One turning vector, and how many steps it has turned
The counts run from 0 to 580.
[150 154 123 127 155 129  90 133  63 140 128 121 118 114 127 130 150 167
 138 164 172 100 147 143 186 153  98 179 126 131  92 181 117 132 103 111
 133 116 133  94 118 124 133 142 122 147]	80
[115 121 107 111  98 102 113 107  73 120  79 126 164 190 126 155 136 161
 126 143 132 107 176 149 161 160 133 177 138 118  94 149 108 114 136 115
 142 151 170 102  83 108 135 121 128 154]	351
[125 105 107 141 140 155 125 169  87 104  87 141 110 204 119 160 140 167
 156 170 145 160 172 156 143 133  97 153 120 118 109 141 120 140  96 139
 146 149 181 126 126 135 130 133 122 162]	86
[ 98 117  93 134 110 133 107 140  99 125 131 111 133 124 106 131 121 137
 151 124 157  96 164 116 184 110  83 181 174  85  90 191 143 129 100 144
 147 133 164 129 140 121 147 124 157 160]	164
[164 132 108 139  98 144  81 148 119 147 100 139 133 142 109 186 160 182
 163 147 147 165 173 151 132 144 124 160 149 119  75 124 140 134  94 147
 133 147 160 120 106 128 158  99 154 146]	302
[113 121 124 143 116 148  93 145 122 129 132  77 146 133 136 150 119 182
 162 108 153 106 155 146 151 165  76 142 126 106  70 155 150 162  93 114
 114 121 127 102 120 100 139 138 169 175]	427
[159  97 130 105 124  94  59 137  92 159 134 124 126 172 131 147 148 139
 145 141 170 135 153 146 110 171 109 139 128  89 112 131 162 134  97 115
 127 141 190 151 150 140  95 136 173 164]	94
[105  92 113 114 110 137  89 171 120 132 129 134 132 159 103 163 137 177
 110 160 162 165 111 106 144 188  94 142 139  94 106 134 139 141 107 127
 119 194 144 138 138  98 136 129 148 194]	152
[137 118 151  98 143 144  73 137  60 147 108 138 141 168 100 141 166 156
 139 126 148 123 127 175 152 139 144 158 158 108 103 146  86  94 102 100
 121 125 190 134  88 105  90 141 137 149]	445
[139 122 153 116 108 115 100 153 136 138 139 119 145 132  98 147 169 169
 115 129 170 131 150  96 130 120 122 179 153  51  61 150 148 117  96 154
 144 127 156  94  89  96 123 114 144 138]	554
[103 105 100 135 105 150  93 141  59 129 122  84 144 172 103 116 167 148
 141 114 144  86 143 139 148 145 120 157 191 114 114 165  97 133 113  85
 156 152 172 131 100 132  96 144 142 156]	229
[158 127 145 134 131 118 116 150  92 138 122 176 114 155 129 142 156 176
 136 141 156 138 174 130 157 142  73 189 113  97 114 172 145 134 103 137
 114 102 121 114 134 127 130  94 145 187]	385
[151 126 175  97 119 129 116 132  89 166 122 129 143 173 106 121 148 188
 146 174 132 152 156 157 164 171  88 151 153 117 129 143 144  88  89 118
  99 162 158 138 118 152 151  93 163 156]	178
[113 121 149 126  94  88  68 111  93 153 156 127 149 162 120 128 142 157
 121 133 160 114 108  97 169 152 104 143 119  82 111 144 148 111  89  99
 106 155 165 119 162  98  97 109 169 197]	283
[151 115 127 123 112 148  67 179 115 134 115 119 131 153 127 183 180 201
 137 130 161 122  94 127  94 193 130 142 156  92 106 133 136 152  95 131
 136 154 134 117  93 129  87 137 141 162]	545
[134 125  98 123 126 162  96 152  97 153 140 120 128 104  84 147 130 169
 170 153 173 143 161 170 188 113  97 155 141  87  79 127 132 117  84 141
 127 162 125 111 139 131 126 134 175 152]	512
[ 99 109 144 129 123 153 108 181  98 167  88  91 143 142 113 142 184 192
 112 127 126 132 125 111 139 184 104 130 141 117 117 147 153 148 111 111
 122 176 133 102  87 127  89 119 142 147]	149
[109  88 121 116 109 141  93 149  58 132 118 106 132 169  97 107 149 145
 141 127 155 106 128 127 166 134 110 161 184 114 144 174 119 113 130 110
 148 162 176 146 124 137 100 133 135 183]	230
[128 154 121 116 140  84 113 160  72 117 109 146 130 149  95 159 157 131
 155 148 180  99 136 129 174 141 111 177 156  79  74 153 106 126 104 128
 103  99 160 162  81 119 126 110 142 115]	168
[140 136 164 115 148 134 117 180 110 121 125 148 129 162 133 160 161 197
 124 132 179 140 125 132 128 144  99 157 133  74  92 140 156 136  96 146
  89 119 112  96  89 119 108 107 128 157]	422
[153  82 121 118 128 132 104 153  92 121 130 115 180 134 107 160 152 195
 149 128 126 134 161 154 113 163  98 180 188 123 115 124 141 139 128 121
 156 131 166 112  92 136 113  99 151 144]	448
[148 104 153 114 114 136  81 173  83 112 127 108 148 136 106 145 168 197
 134 103 123 132 141 156 136 144  94 171 169 113 128 144 147 117 130 114
 159 106 160 113  77 157  96 114 157 160]	449
[101 103 125 108 119 103 115 175 107 120 105  96 145 185 105 150 164 165
 145 126 140 140 147 148 128 166 101 129 169  91 114 138 140 120 119 107
 113 153 165 156  90 155  99 127 173 138]	273
[141 145 141 130 122  95  99 123 101 145 119 105 149 144 163 153 148 174
 143 130 134  83 173 106 141 173 124 197 151 115  96 168 127 155 100 133
 118  92 164 143 105 124 148  99 147 148]	347
[123 140 160 127 139 123 110 147 113 167  88  94 163 184 145 126 138 188
 158 124 146 124 154 138 132 188 100 148 115 119 109 158 152 151  91 142
  86 128 145 147  82 127 148 121 146 153]	215
[ 96 133 113 121 101 153 112 175  93 111 107 140 133 161  88 135 135 177
 167 106 155 114 138 139 159 134  77 157 173  75  99 147 135 104 134 130
  91 165 125 135 109 120 101 129 170 184]	419
[146 106 103 120 127  95 133 148  98 154 128 114 176 169 139 128 158 144
 114 140 155  87 150 117 111 147  90 169 134  66 114 156 150 129 127 109
 148 165 164  79  97 110 103 130 121 163]	496
[139 120 145 137 135 124 111 150 106 116 137  89 145 182 130 173 143 216
 147 156 135 131 146 150 132 155 114 132 154 110  89 120 120 127 100 101
 120 142 175  92  97 151 129 130 176 142]	180
[154 185 185 118 122 102  84 149 129 132 116 106 144 146 129 155 132 185
 145 123 158 116 137 123 153 154 106 166 132  95  81 148 145 108 118 155
 125 115 161 126  82 112 157 123 140 137]	35
[107 106  94 140 135 142 118 158 121 122  99  78 169 143 111 156 128 155
 182 118 154 135 165 141 133 159 109 161 163 108  83 164 143 156 112 171
 140 139 190 131  71 113 129 122 133 132]	127
[118  86 125  91 113 111  98 142 101 147 113 107 160 142 129  99 148 128
 120 120 154 137 139  98 137 163 124 158 139  58 115 191 164 159 102 159
 144 164 117 116 104 102 104 123 118 139]	373
[156 142 138 141 123  83  67 134  76 123 122  95 148 158 128 131 167 157
 141 158 176  97 118 117 144 172 123 162 141  91 118 148 109 143 100  92
 148 124 183 144 119 143 104 146 151 125]	225
[166 113 119 143 111 144  75 138  86 132 161  97 154 174 135 138 141 164
 152 133 174  81 110 141 121 146 137 149 151  74 107 144 120 154  97 111
 146 139 157  95 114 107  75 154 125 165]	13
[ 83 114 143 139 111 166  89 169 104 155  99  97 125 171 104 127 177 192
 143 126 153 137 108 129 150 158  90 118 140  92 122 147 127 124  98 114
 106 157 126 132 125 128  84 133 168 173]	150
[109 120 131 106 109 129 111 146  76 143 120 146 156 182 125 120 141 169
 104 133 160  92 117 133 158 162 118 163 122  77 126 179 124 131 110 136
 114 166 107  96  97  68  88 118 100 190]	109
[104 141 124 112 131 138  69 143  99 137  77 104 112 155 111 147 151 143
 159 153 176 115 146 126 166 136 139 155 127 107  65 152 122 107  96 139
 129 154 179 147 119 121 139 165 163 140]	124
[120 100 127  95 134 127  97 157  80 157  67 131 148 148 101 134 182 161
 128 138 139 150 158 143 132 152 112 152 122 114 131 132 165 101 116 139
 147 175 187 134  96 148  94 115 150 145]	271
[127 157 102 141 113 122  92 137  65 140  79 161 111 136 111 124 176 155
 138 156 186 146 134 110 184 149 123 143  91  87 112 158 127 161  78 114
 116 148 116 113 136 123  86 123 130 143]	292
[158 120 106 142 118 109 142 143  66 163 105 135 157 169 100 118 158 154
 164 165 165 128 142 128 149 166 111 151 169  99 131 128 106 117  98 111
 114 171 178 157 100 128 136 102 125 131]	46
[115 115 142  72 124 117  80 143 125 167 125 110 142 127 103 139 155 180
  99 107 143 120 155 130 149 157  93 172 159  74  87 169 145 105 114 121
 104 149  98 112  98 109 117 124 177 163]	242
[110 126 156 154 119 141  94 161  73  99 132 113 147 139  91 145 160 182
 137 128 181 123  88 116 168 128 119 133 141  94  95 150 119 137 107  99
 135 131 158  92 101  94  75 120 125 165]	502
[150 117 114 111 124 147  81 138  92 132 118 145 141 120 107 150 146 183
 119 141 163 190 161 151 164 150  94 178 100 110  94 156 150 151  90 151
 149 138 117  69 123 103 128 126 135 175]	117
[147 116 118 122  96 135 104 156  74  78 126 133 128 166 139 174 150 200
 129 146 146 117 129 127 120 164 121 162 170 123 102 145 132 133 124 107
 148 173 131  57 108 147 107 134 113 166]	144
[167 112 155 102 129 105  95 134  93 131 102 131 134 176 121 107 171 163
 117 165 130 174 179 154 148 171 127 193 121 110 113 159 110 150  94 135
 152 102 155 105  93 133 128 106 132 133]	263
